What is the hidden score of each row? Scores go from 0 to 15, and 7 is about the middle.
np.array([38, -2, -26, 3, -8, -1, 1, -22]): 5
np.array([15, -11, -7, -14, -2, -16, -10, -9]): 7
np.array([6, 4, 18, -18, -26, -13, -13, 19]): 11
np.array([-16, 18, 6, 36, 18, -12, 27, 7]): 4
np.array([0, -16, -6, 6, 7, -3, 2, 5]): 3
np.array([16, 7, -13, -21, -22, -13, -10, -13]): 10
np.array([-21, 0, -6, -31, -16, -4, -33, 15]): 11
np.array([-44, 24, 10, -6, -44, -17, -4, 17]): 9
np.array([0, 27, 9, 26, 8, -33, 13, 4]): 9
np.array([-6, 36, 14, 8, -7, -10, 7, -12]): 12
np.array([71, 6, -39, -34, -45, 3, -4, -14]): 10
np.array([5, -15, -23, 4, 2, -1, -5, -14]): 2
np.array([-3, 14, -23, -16, -28, 28, 12, 50]): 7
np.array([-23, -15, -30, -22, -30, 14, -34, 26]): 4
np.array([22, -20, -25, -3, 9, 11, -5, -40]): 3
np.array([-11, 12, 12, 26, 33, -3, 32, -12]): 6
np.array([-27, -32, 31, -30, -35, 7, 6, 35]): 5
np.array([-2, 31, -8, 8, 43, -20, 27, -16]): 11
np.array([-1, 9, -36, -13, -22, 50, 22, 18]): 4
np.array([-37, 20, 29, 19, -31, -24, 6, 13]): 7
np.array([23, -12, 19, -29, -29, -1, -36, 16]): 11
np.array([-8, 19, -2, 18, 48, -3, 18, -7]): 8
np.array([-3, -7, 20, 61, 55, -10, 17, -13]): 0
np.array([1, 29, 30, 9, -24, -29, -10, 4]): 13
np.array([20, -14, 11, 21, 12, -5, -9, -10]): 4
np.array([48, -37, -11, -17, -10, -25, -4, -41]): 3
np.array([64, -15, 8, 16, -20, -11, 8, -24]): 4
np.array([-24, 16, 11, 27, 28, -12, 37, -5]): 5
np.array([-35, -7, 23, 19, -4, 12, -14, 4]): 4
np.array([-12, 35, -19, -16, -14, 18, -5, -3]): 12
np.array([-11, 4, -58, -2, 20, 77, 7, -4]): 2
np.array([-19, 14, -19, 23, 26, -3, 30, -7]): 3
np.array([-45, 39, 15, 3, -2, 21, -8, -21]): 13
np.array([9, 13, 14, -14, -20, 22, -12, 22]): 12
np.array([25, -29, -9, 17, -6, -17, 21, -2]): 0
np.array([17, 17, 11, 15, 33, -28, 9, 3]): 10
np.array([-6, 35, 6, 5, -20, 3, 9, -12]): 11
np.array([18, 8, 32, 5, -4, -36, 4, 1]): 11
np.array([13, -18, 1, -25, 1, -2, -14, -2]): 8
np.array([11, -7, -35, -11, -36, -6, 0, 34]): 3
np.array([6, -32, 22, 35, 32, 14, 0, -65]): 0
np.array([-20, 21, 2, 4, -11, 25, 18, 41]): 8
np.array([-10, 32, -26, 49, 46, -17, 20, 8]): 4
np.array([6, 7, 13, 20, 23, 10, -15, -4]): 8
np.array([-24, 22, -13, 13, 12, -6, 32, 8]): 6
np.array([1, 35, -18, 40, 42, -17, 20, -15]): 7
np.array([-12, 21, 17, -6, 6, 2, -25, -4]): 14
np.array([-29, 15, 2, 8, 31, -15, 32, 1]): 7
np.array([26, 6, -2, 0, 7, -1, -5, -35]): 9
np.array([-46, -45, 47, -36, 9, 20, 0, 6]): 6
np.array([-40, 6, 26, 12, -18, -12, -9, 3]): 7
np.array([-6, 36, 5, 6, -19, 0, -6, 2]): 12
np.array([-3, 5, 32, 20, 25, -23, 21, 19]): 8
np.array([63, 4, -52, -45, -45, 17, -14, -13]): 10
np.array([31, -20, 26, 8, -13, -28, 1, 30]): 5
np.array([-17, 15, 23, 25, 26, -19, 35, -2]): 7
np.array([-13, 2, -1, -16, 1, 17, -18, 3]): 9
np.array([17, -13, -22, -13, -5, 22, -19, 2]): 5
np.array([4, 27, 6, 13, 21, -27, 18, 2]): 11
np.array([-10, 41, 6, 6, -20, 1, 3, -5]): 12
np.array([20, 8, 10, 19, 1, 5, -2, -13]): 7
np.array([-8, 35, 23, 3, -4, -6, -18, -4]): 15
np.array([-29, 14, 21, 12, 43, -12, 5, -14]): 10
np.array([-61, 44, 16, -25, -45, -4, 7, 43]): 15
np.array([-6, 29, -15, 38, 38, -38, 25, 13]): 6
np.array([-22, -9, 40, -38, -33, -18, -16, 25]): 12
np.array([-30, 4, 7, -30, 6, -8, -24, 2]): 12
np.array([-7, -9, -53, -20, -40, 54, 10, 41]): 0
np.array([-18, 25, -3, 28, 23, 5, 15, 0]): 6
np.array([26, 12, -36, -60, -23, 24, -26, -21]): 15
np.array([-23, 35, 9, 7, 0, 7, 3, 0]): 11
np.array([4, -8, 12, 12, 24, -26, -5, -12]): 6
np.array([-10, 39, -3, 19, 13, -21, 14, 2]): 10
np.array([-9, 38, -1, -24, -37, -20, -13, -12]): 15
np.array([-14, -34, 12, 14, -24, 25, 0, 22]): 0
np.array([29, -17, 38, -3, -7, -34, -2, 37]): 8
np.array([6, 7, -2, -11, -3, -1, 5, -17]): 9
np.array([27, -3, -8, -38, -35, -9, -20, -4]): 11
np.array([-4, -18, -8, 11, 6, 5, -3, 6]): 1
np.array([25, 13, -34, -48, -13, 24, -20, -26]): 14
np.array([34, -2, 33, 1, -6, -28, -15, 14]): 11
np.array([-9, 38, 16, 3, -21, -8, 3, 2]): 13
np.array([-11, 40, 8, 27, -48, 9, 31, -13]): 7
np.array([-15, -44, 15, -52, -15, 34, -21, 8]): 7
np.array([-26, 9, 3, 11, 14, -16, 24, 24]): 6
np.array([22, 1, -25, -50, -8, 13, -10, -22]): 12
np.array([21, 19, 2, -14, -19, -14, -6, -15]): 12
np.array([7, 7, 8, 22, 19, 31, -19, -18]): 7
np.array([-11, -2, -24, -30, -53, -29, 9, 63]): 6
np.array([2, 29, 14, 19, 31, -19, 24, -7]): 11
np.array([29, -6, -13, -3, 0, 6, 6, -37]): 6
np.array([9, 8, 19, 26, -2, 3, -11, -1]): 7
np.array([9, 2, 46, 56, 45, -45, 20, -37]): 5
np.array([26, -9, -44, -35, -13, 30, -17, 1]): 7
np.array([-3, 13, 33, -19, -23, -2, -6, 30]): 13
np.array([-6, 6, -41, -47, -38, 35, -22, 40]): 10
np.array([19, -25, 46, -12, -2, -14, -11, 2]): 9
np.array([-25, -12, 0, 15, 23, 23, 13, -9]): 2
np.array([2, 42, 0, 12, 21, -22, 25, -9]): 12
np.array([19, -9, -33, 14, -21, 31, 18, 4]): 0
np.array([3, -20, 19, -53, -6, -8, -41, -17]): 14
np.array([-25, 23, 1, 13, 31, -10, 41, -10]): 7
np.array([-17, 10, 12, 11, 27, -19, 23, -12]): 7
np.array([16, 25, 0, 8, -40, -9, 24, 28]): 8
np.array([17, 19, -59, -39, -46, 5, -24, 37]): 10
np.array([7, -25, 20, 24, 33, 1, -12, -24]): 3
np.array([1, -13, -20, -15, -10, 34, -14, 0]): 5
np.array([31, 18, -39, -15, -5, -3, 6, -21]): 9
np.array([-1, 35, 13, 7, -7, -9, -7, -12]): 13
np.array([14, -26, 45, -8, 4, -15, 0, 0]): 8
np.array([-40, 30, 3, 7, -3, 16, -4, -16]): 10
np.array([13, -10, 47, -43, -42, -41, -25, 15]): 15
np.array([-43, 46, -75, 9, 14, 85, 7, 19]): 5
np.array([26, 0, -8, -2, 0, -10, 9, -26]): 7
np.array([-38, -31, -47, -12, -16, 20, -15, 29]): 0
np.array([29, -18, -5, 32, 5, 0, 7, 15]): 0
np.array([-13, 6, 10, 17, 38, -15, 25, -2]): 6
np.array([-17, 18, -2, 49, 44, -5, -4, 2]): 4
np.array([-6, 36, -24, 2, -70, 31, -6, 8]): 7
np.array([36, 7, -6, -9, 1, -5, 5, -17]): 10
np.array([-15, 31, 2, 12, -3, -1, 1, -28]): 10
np.array([-61, 41, 5, 31, -31, 10, -7, 7]): 7
np.array([22, 9, 0, 3, -22, 36, -6, 17]): 8
np.array([9, -49, -46, -19, -32, 0, 9, 20]): 0
np.array([7, -19, -31, -19, -25, 32, -17, 0]): 3
np.array([-1, 16, 40, -13, -22, -24, 9, 15]): 13
np.array([22, -22, 50, -17, 6, -18, -22, -7]): 12
np.array([-9, 44, -7, 23, -56, 24, 8, -1]): 7
np.array([9, -30, -22, 7, -1, 23, -1, 6]): 0
np.array([11, 11, 10, 40, 53, -38, 12, -20]): 6
np.array([15, -50, -1, -30, -5, -5, -28, 11]): 4
np.array([9, -10, -4, 21, 1, 4, 26, -33]): 1
np.array([20, 8, 47, -4, -6, -42, -32, 8]): 15
np.array([27, -23, 31, -14, -1, -18, -8, -2]): 9
np.array([32, -33, 40, -6, -17, -22, 0, 30]): 6
np.array([19, 6, -42, -36, -3, 37, -28, -9]): 11
np.array([-1, -6, -23, 32, 2, 4, 29, -11]): 0
np.array([16, 0, -24, 16, -3, 0, -5, -8]): 3
np.array([11, 0, 10, 22, 44, -18, 9, -11]): 6
np.array([-9, -11, -21, 8, -6, 81, 15, 22]): 0
np.array([13, -10, 2, 41, 17, 5, 15, -9]): 0
np.array([-52, 12, -1, -41, -29, -2, 11, 34]): 11
np.array([-35, 8, 20, 20, 38, -24, 15, 1]): 7
np.array([51, -11, -16, 7, -13, -13, 17, -24]): 3
np.array([-18, 4, -9, 6, 41, -13, 23, 3]): 6
np.array([-42, 22, 4, 8, -27, 6, -13, -2]): 8
np.array([-27, -12, 30, 28, 51, -21, -5, 0]): 5
np.array([-2, 22, -47, -30, -80, -26, 23, 63]): 6
np.array([-31, -7, -48, -17, -28, 67, 1, 54]): 1
np.array([4, 2, -47, -26, -36, 63, -12, 38]): 5
np.array([-29, -80, 21, -29, 17, 5, -51, 5]): 0
np.array([-27, 21, 2, 13, 33, -7, -6, -13]): 9
np.array([1, -24, 10, 45, 20, -13, 5, -15]): 0
np.array([-25, 18, -7, 14, 10, -19, 15, 29]): 6
np.array([23, -17, 56, -20, -10, -28, -5, 10]): 12
np.array([0, 5, 4, 17, 26, 33, -20, -32]): 7
np.array([-25, 31, 1, 5, 3, -1, -3, -9]): 11
np.array([-30, -5, -19, -22, -11, 41, 10, 42]): 5
np.array([-19, 6, -2, 8, 17, -14, 18, 21]): 6
np.array([72, 8, -44, -18, -36, 8, 1, -42]): 8
np.array([-57, 43, 31, 10, -13, 5, 10, 9]): 12
np.array([-45, 10, -17, -32, 3, 66, -20, 27]): 10
np.array([-15, 32, 5, 3, -22, 5, 8, 5]): 10
np.array([-10, 33, -8, 37, 20, -22, 15, -6]): 7
np.array([-25, 17, -34, -2, 34, 45, 11, -2]): 7
np.array([17, -39, -5, -33, -15, -13, -18, 21]): 5
np.array([5, -8, 10, 16, 5, 3, 12, -8]): 4
np.array([-15, 17, 6, 17, 5, -16, 26, 21]): 6
np.array([33, 12, -1, -34, -11, -30, -25, -24]): 15
np.array([-45, -30, 50, -39, 2, 14, 0, 20]): 9
np.array([26, 9, -18, 5, -5, 10, -18, -19]): 8
np.array([-5, -24, -41, -32, -14, 24, -2, 22]): 2
np.array([1, 14, 8, 35, 0, -7, -5, 18]): 5
np.array([25, -28, -24, -12, -27, -17, 0, 40]): 1
np.array([-20, 19, 13, 20, -2, 2, 0, -9]): 7
np.array([2, -18, -14, -15, -9, 5, -27, 13]): 5
np.array([16, -3, -10, 3, -3, -11, 3, -29]): 5
np.array([34, -17, 43, 3, -15, -31, -5, 32]): 8
np.array([-26, -16, -21, -20, -18, -7, -27, 24]): 4
np.array([-5, -6, -23, 10, -8, 32, 17, 9]): 1
np.array([3, -22, -11, 6, 14, -4, -11, -16]): 2
np.array([-19, -1, 10, 19, 17, -2, 27, -28]): 3
np.array([39, -15, 38, 2, -7, -29, -9, 32]): 9
np.array([-6, 23, -14, 31, 1, -28, 33, -13]): 4
np.array([-12, 4, -4, 15, 32, 3, 13, -5]): 5
np.array([-10, 20, -9, 29, 23, -18, 25, -2]): 5
np.array([46, -17, -35, -34, -9, 12, -11, -11]): 7
np.array([-6, 29, -28, 1, 21, 25, -25, -31]): 11
np.array([-51, -11, 18, 36, 69, -7, -1, -5]): 2
np.array([16, -13, -27, -2, -6, 30, -7, 13]): 3
np.array([24, 13, 23, -8, -28, -19, 0, 12]): 12
np.array([37, 5, -21, 1, -3, 14, -7, -37]): 7
np.array([-22, 32, 20, 22, -8, -5, 9, -24]): 9
np.array([18, 24, 10, 28, 13, 10, 10, 1]): 8
np.array([-13, 37, -20, 43, 20, 7, 20, 0]): 5
np.array([-7, -16, 17, 13, 24, 0, 23, -6]): 3
np.array([25, -9, -34, 5, 2, 6, -17, -37]): 3
np.array([-3, 43, 5, 8, 17, -31, 36, -7]): 13
np.array([-28, 22, 9, 20, 31, -9, 43, -14]): 7
np.array([-27, 3, -54, -13, -12, 90, -2, 22]): 2
np.array([-6, 6, -13, -35, -38, -49, 14, 47]): 9
np.array([-28, 28, 25, 25, -1, -19, 14, 6]): 9
np.array([-11, -18, -6, -47, -32, -11, -32, 35]): 9
np.array([16, -14, 4, -14, 7, -7, -10, -18]): 8
np.array([19, 9, -10, -33, -21, 18, -25, 2]): 13
np.array([-13, 8, 1, -30, 0, -25, -1, 4]): 12
np.array([38, -16, -1, -26, -24, 0, -16, 5]): 8
np.array([-18, -20, -12, -40, 2, 27, -7, -10]): 7
np.array([-11, -11, -9, 20, 17, 5, -7, 5]): 2
np.array([5, 29, 9, 30, 22, -22, 16, 8]): 9
np.array([0, -16, 3, 7, 6, -13, 4, -2]): 3
np.array([-9, -49, -4, 45, 21, 3, -11, 11]): 0
np.array([34, -2, 31, -7, -4, -23, -7, 10]): 11
np.array([12, -6, 1, -26, -10, -3, -25, 0]): 10
np.array([-19, 14, -1, 24, 19, -11, 43, -6]): 4
np.array([-46, -17, 30, -37, -23, -10, 4, 38]): 8
np.array([2, 39, 2, 18, -28, -15, 44, -30]): 8
np.array([-15, 12, 10, 18, 36, -14, 22, -10]): 7
np.array([-16, -8, 13, 6, -19, 10, 40, 25]): 2
np.array([-37, 48, -6, -17, 31, 12, -39, -8]): 15
np.array([-26, -40, 51, -39, 3, 37, -12, -3]): 8
np.array([-19, -10, 6, -14, 19, 10, 13, -5]): 7
np.array([11, -10, -41, -9, -3, 23, -13, -2]): 3
np.array([4, -19, 19, 6, 8, -11, 0, 8]): 5
np.array([7, -8, 15, -24, -8, -7, -33, 0]): 11
np.array([4, 26, 11, 31, 27, -21, 15, 2]): 9
np.array([5, -27, -7, -30, -8, 40, -29, 14]): 6
np.array([33, 8, -43, -29, -26, 56, -25, -18]): 9
np.array([-2, 5, 9, 32, 15, -1, 1, -8]): 4
np.array([-26, 23, 4, 9, 5, 0, -1, -3]): 9
np.array([-68, -7, -31, -1, 33, 107, 1, 20]): 1
np.array([5, -6, -23, -38, -39, -26, 1, 40]): 8
np.array([12, -1, 9, 3, 36, -11, 12, -8]): 8
np.array([-5, -16, -23, -14, -2, -3, -14, 13]): 4
np.array([8, 34, 0, -5, -19, 5, 1, -15]): 13
np.array([-4, 39, 26, 14, -8, -13, 7, -3]): 13
np.array([-15, 40, 27, 9, -9, -17, 2, 3]): 14
np.array([17, -33, -28, 23, -1, 34, 7, -2]): 0
np.array([9, 7, 10, 7, 37, -23, 2, 0]): 10
np.array([23, -28, 3, -38, 3, -34, -48, -36]): 11
np.array([-4, 27, -26, 9, -3, 2, -7, -23]): 8
np.array([36, -22, 61, 26, 31, -72, -24, -51]): 9
np.array([-38, -28, 24, 21, 65, 11, -14, -51]): 3
np.array([45, -55, 11, -11, 12, -7, -24, -50]): 3
np.array([1, 9, -32, 8, -11, -19, 10, -8]): 4
np.array([-23, 17, 10, 17, 23, -5, 24, -3]): 7
np.array([10, 36, -2, -6, -21, -25, 0, -26]): 13
np.array([-18, -7, 0, -19, 13, 7, 14, -4]): 7
np.array([27, 18, 19, -8, -20, -20, 8, 0]): 12
np.array([-39, 42, 18, 24, 15, 24, 2, -19]): 11
np.array([-15, 25, -12, 53, 43, -36, 28, 11]): 3
np.array([-4, -13, -22, -13, 14, 29, 12, -14]): 4
np.array([32, -51, -16, 10, -11, 14, 3, 17]): 0
np.array([4, -9, 9, -19, -6, 0, -34, 2]): 10
np.array([18, 13, -5, 13, -13, 22, -1, -20]): 7
np.array([-16, 25, 2, 23, 31, -11, 14, -4]): 8
np.array([15, -21, 41, -5, -4, -34, -6, 20]): 8
np.array([-13, 31, -3, 7, -4, -6, 1, 6]): 10
np.array([33, -38, -12, -18, -5, -14, -15, -30]): 3
np.array([-15, -42, 12, -60, 7, 9, -11, 0]): 9
np.array([-23, -15, 11, 11, -24, 10, 12, 20]): 1
np.array([-29, -72, 7, -15, 29, -6, -29, 11]): 0
np.array([-28, 10, 4, 37, 41, -14, 6, 3]): 4
np.array([31, -35, -5, -49, -7, -38, -42, -32]): 10
np.array([-15, 32, -23, 47, 28, 0, 23, -2]): 3
np.array([-13, 4, 1, 34, 42, -6, 5, 2]): 4
np.array([-16, -1, 31, 64, 53, -13, 16, -8]): 1
np.array([10, 11, -53, -15, -4, 44, -28, -10]): 7
np.array([13, 34, 16, 39, -1, -17, -8, 21]): 10
np.array([6, 19, -23, 15, -2, -22, 4, -17]): 6
np.array([-15, 26, -33, -30, -61, -54, 17, 70]): 9
np.array([-14, 15, 12, 19, 13, -11, 32, 6]): 6
np.array([28, -13, 2, 42, 20, -17, -6, -5]): 1
np.array([17, -19, -33, -7, -34, 6, -11, 1]): 1
np.array([4, -57, 54, -24, -6, 35, -14, -13]): 4
np.array([5, 15, 15, 41, 57, -37, 10, -5]): 7
np.array([0, 4, 15, -1, -4, -22, -5, 1]): 9
np.array([34, 5, 20, -26, -7, -25, 2, 1]): 14
np.array([45, -15, -10, -25, -30, -3, -22, 9]): 8
np.array([32, 1, 15, -15, -13, -23, -4, -5]): 11
np.array([-16, 24, 15, 23, -2, 14, 2, -1]): 8
np.array([-27, 3, 12, -22, -6, -26, -18, 16]): 11
np.array([-20, 6, -6, 10, 40, 3, 18, -7]): 6
np.array([16, -27, -16, 1, 9, 27, -16, -26]): 2
np.array([7, -15, -25, 12, -19, -4, 5, -1]): 0
np.array([14, -45, 8, -24, 30, -5, -43, -43]): 7
np.array([-22, 0, -2, -17, 1, 18, -29, -9]): 9
np.array([-3, 24, -5, 50, 56, -33, 24, 0]): 5
np.array([47, 1, -22, -49, -31, -8, -9, -11]): 13
np.array([20, -14, -20, -5, 3, 35, 5, -18]): 3
np.array([5, 31, 9, 0, 7, -16, 23, 1]): 12
np.array([-31, 15, 6, 31, 53, -15, 21, 0]): 6
np.array([34, -40, 2, 17, -16, -2, 1, 19]): 0
np.array([25, -16, -7, -22, -12, 13, -5, -29]): 7
np.array([15, -20, 37, -11, 3, -24, -2, 17]): 9
np.array([-3, -28, -14, 1, -6, 12, 3, 10]): 0
np.array([48, -32, -30, -33, -23, 22, -17, -10]): 4
np.array([43, 9, 6, 3, -30, -31, -5, -11]): 9
np.array([23, -16, 56, -18, -10, -23, -15, 8]): 12
np.array([-33, 14, 13, -3, 5, -6, -13, -7]): 10
np.array([-11, 4, 3, 8, 41, -9, 12, -11]): 7
np.array([20, -9, -27, -8, -52, -25, 8, 44]): 2
np.array([-40, -42, -45, -38, -16, 21, -30, 33]): 0
np.array([45, 0, -12, -8, -20, -8, 6, -25]): 7
np.array([19, -48, 0, -30, 5, 0, -22, -2]): 4
np.array([43, 25, 9, -17, 1, -51, 4, -57]): 15
np.array([-19, -72, 0, 63, 27, 2, 3, 13]): 0
np.array([18, -19, 43, -11, -1, -13, -10, 6]): 10
np.array([15, 8, -8, 27, -7, -19, 29, -3]): 3
np.array([-35, -33, -2, -46, -12, 55, -37, 19]): 6
np.array([12, -17, -13, 45, 15, -22, 10, -23]): 0
np.array([-5, 43, -6, 15, 39, -11, 26, -10]): 12
np.array([-8, -8, -14, 15, 3, 18, 11, 3]): 1
np.array([-24, 19, -13, 20, 22, -4, 37, -2]): 4
np.array([17, -53, -1, -25, 8, -5, -29, -2]): 3
np.array([0, -19, -31, 14, 1, 7, 18, 6]): 0
np.array([-43, -6, -9, -30, -29, 13, 11, 35]): 5
np.array([6, -3, 2, -40, -9, 14, -10, -14]): 12
np.array([18, 3, -32, 16, 10, 12, -9, -40]): 4
np.array([5, 17, 37, -7, -5, -47, -17, 0]): 15
np.array([-47, 21, 5, -42, -48, 0, -2, 37]): 13
np.array([-15, -20, -11, 32, 22, 39, 4, -34]): 0
np.array([6, 9, 20, 31, 29, -46, 5, 3]): 7
np.array([-33, 27, 29, -24, -56, 1, 11, 42]): 13
np.array([-25, -9, 12, 13, -13, 24, 8, 7]): 2
np.array([25, -23, 47, -18, -4, -15, -13, 5]): 10
np.array([19, -17, 9, -23, 0, 3, -7, -22]): 8
np.array([14, -30, -22, -8, -5, -12, 17, 6]): 0
np.array([-9, 14, -3, 13, 35, 5, 22, -16]): 7
np.array([25, -20, 2, -9, -13, 0, 10, 3]): 4
np.array([14, -42, -6, -29, -6, -9, -24, 18]): 4
np.array([-10, 37, 21, 4, -10, -5, -1, -9]): 14
np.array([21, -20, 1, 3, 20, -6, 2, -3]): 4
np.array([48, -3, -17, 6, -34, -18, 15, -26]): 4
np.array([6, -11, 8, 43, 31, -10, 3, -23]): 1
np.array([-23, 22, -41, -22, -44, -27, 14, 65]): 7
np.array([16, -32, -4, -23, 0, -14, -10, 2]): 5
np.array([2, -13, -37, -10, -7, 28, -18, 2]): 3
np.array([5, 11, 20, 13, -5, -25, -7, -6]): 9
np.array([18, -1, 4, -38, -12, -4, -3, -10]): 12
np.array([-14, 46, 4, -18, 16, -31, -25, -21]): 15
np.array([-21, 21, 19, -31, -17, -25, 4, 45]): 15
np.array([-19, 26, -5, 23, 26, -17, 14, -9]): 8
np.array([-1, -3, 1, 23, 16, 4, 11, -30]): 3
np.array([18, 7, -7, -38, -23, 11, -27, 2]): 13
np.array([25, -18, 55, -24, -8, -34, -2, 12]): 12
np.array([29, 32, -14, -6, -38, 2, -16, -7]): 12
np.array([22, -25, -19, -9, 2, 23, -7, -24]): 3
np.array([-2, 5, 17, 18, -18, 24, 33, 35]): 4
np.array([-11, -37, -9, -19, -20, 2, -24, 18]): 2
np.array([23, -23, 54, -14, -16, -14, -8, 4]): 10
np.array([-14, -24, 14, -37, -35, 33, -12, 14]): 7
np.array([-1, 24, -15, 41, 44, -36, 23, -4]): 5
np.array([1, 8, 14, -34, 23, -12, -47, -41]): 15
np.array([-6, -25, 37, -18, 15, -24, -18, -3]): 9
np.array([16, -11, -24, -43, -55, -36, 12, 42]): 7
np.array([1, -5, 16, -2, 4, -20, -16, -3]): 9
np.array([1, 45, -12, 17, 40, -7, 28, -18]): 12
np.array([-4, 3, -16, 21, -6, 22, 11, -23]): 2
np.array([-53, -49, 4, 16, 24, 6, -27, 14]): 0
np.array([-26, -6, 14, 1, 27, 20, -4, -1]): 7
np.array([-26, -9, -7, 8, -8, 43, 45, 43]): 0
np.array([-7, -21, 1, 24, 23, 11, 25, -9]): 0
np.array([22, 33, 28, 14, 0, -31, -12, 9]): 15
np.array([-35, 45, 5, 12, 15, 52, -25, -26]): 13
np.array([-5, -7, 7, -13, 10, 5, 3, -21]): 8
np.array([-13, 21, -7, 59, 27, 2, 21, 11]): 1
np.array([-14, -39, 27, 20, 41, 4, -8, -51]): 1
np.array([-20, -45, 51, -32, -22, 34, -1, 18]): 5
np.array([-26, -10, -5, -12, 21, 33, -7, -6]): 6
np.array([-5, -13, -26, -20, 3, 18, -10, 0]): 5
np.array([-26, 37, 15, 17, -4, -19, 2, -25]): 11
np.array([7, 9, -8, 24, -24, 6, 21, -11]): 2
np.array([-16, -1, -32, -41, -22, -11, 7, 36]): 8
np.array([-30, 15, 32, 55, 40, -28, 14, 25]): 5
np.array([-37, -3, 11, -31, -23, 38, -16, 19]): 9
np.array([-23, 16, -10, 9, 33, -3, 25, -15]): 7
np.array([-28, 15, 26, 15, 41, -23, 21, -11]): 9
np.array([-12, 20, -2, 15, 17, 4, 16, 5]): 7
np.array([11, -7, 16, 8, 34, -14, 13, -12]): 7
np.array([-24, 14, -26, 8, -14, 37, 28, 33]): 3
np.array([-22, -11, 1, -9, 24, 24, -1, -6]): 6
np.array([6, 2, 8, 16, 40, -19, 14, -2]): 7
np.array([2, 3, 20, 14, 21, -12, -1, 0]): 8
np.array([47, 4, -10, 1, -12, -10, 7, -22]): 7
np.array([-16, 12, 3, 15, 6, -10, 29, 21]): 5
np.array([-22, -70, -13, 37, 21, 32, -2, 19]): 0
np.array([1, 8, 17, -7, 0, -17, -21, 1]): 12
np.array([14, -2, 23, -28, 1, -36, -50, -22]): 15
np.array([4, 8, 3, 24, 1, -15, -21, -11]): 6
np.array([5, -20, -19, -7, -1, -3, 0, -22]): 3
np.array([20, -10, 2, -24, -11, -6, 6, -29]): 8
np.array([13, -31, 20, -4, 8, 1, -8, -12]): 5
np.array([21, -16, -6, -3, -6, 10, 11, -4]): 4
np.array([-11, 40, 25, 6, -22, -6, 3, -3]): 13
np.array([-16, -72, -5, 33, -8, 12, 4, 19]): 0
np.array([31, 6, 5, -16, -19, -11, -5, -20]): 11
np.array([4, -10, -25, -17, -8, 29, -14, -5]): 5
np.array([-14, -11, -20, 1, 17, 28, 11, -16]): 2
np.array([-31, -12, -5, 3, 29, 34, -2, -3]): 3
np.array([-1, 3, 41, -2, 13, -41, -17, 3]): 13
np.array([15, -16, -3, 11, 4, -8, 4, -3]): 3
np.array([-13, 30, 3, 30, 18, 0, 18, -1]): 7
np.array([-11, 29, -25, -1, -12, 24, -10, -1]): 9
np.array([9, 3, 17, 25, 41, -27, 7, -11]): 7
np.array([-7, 22, -79, 3, -2, 77, 15, 13]): 2
np.array([22, 5, 19, -14, -14, -24, -3, 4]): 12
np.array([-10, -7, -19, 12, 31, -10, 9, -5]): 3
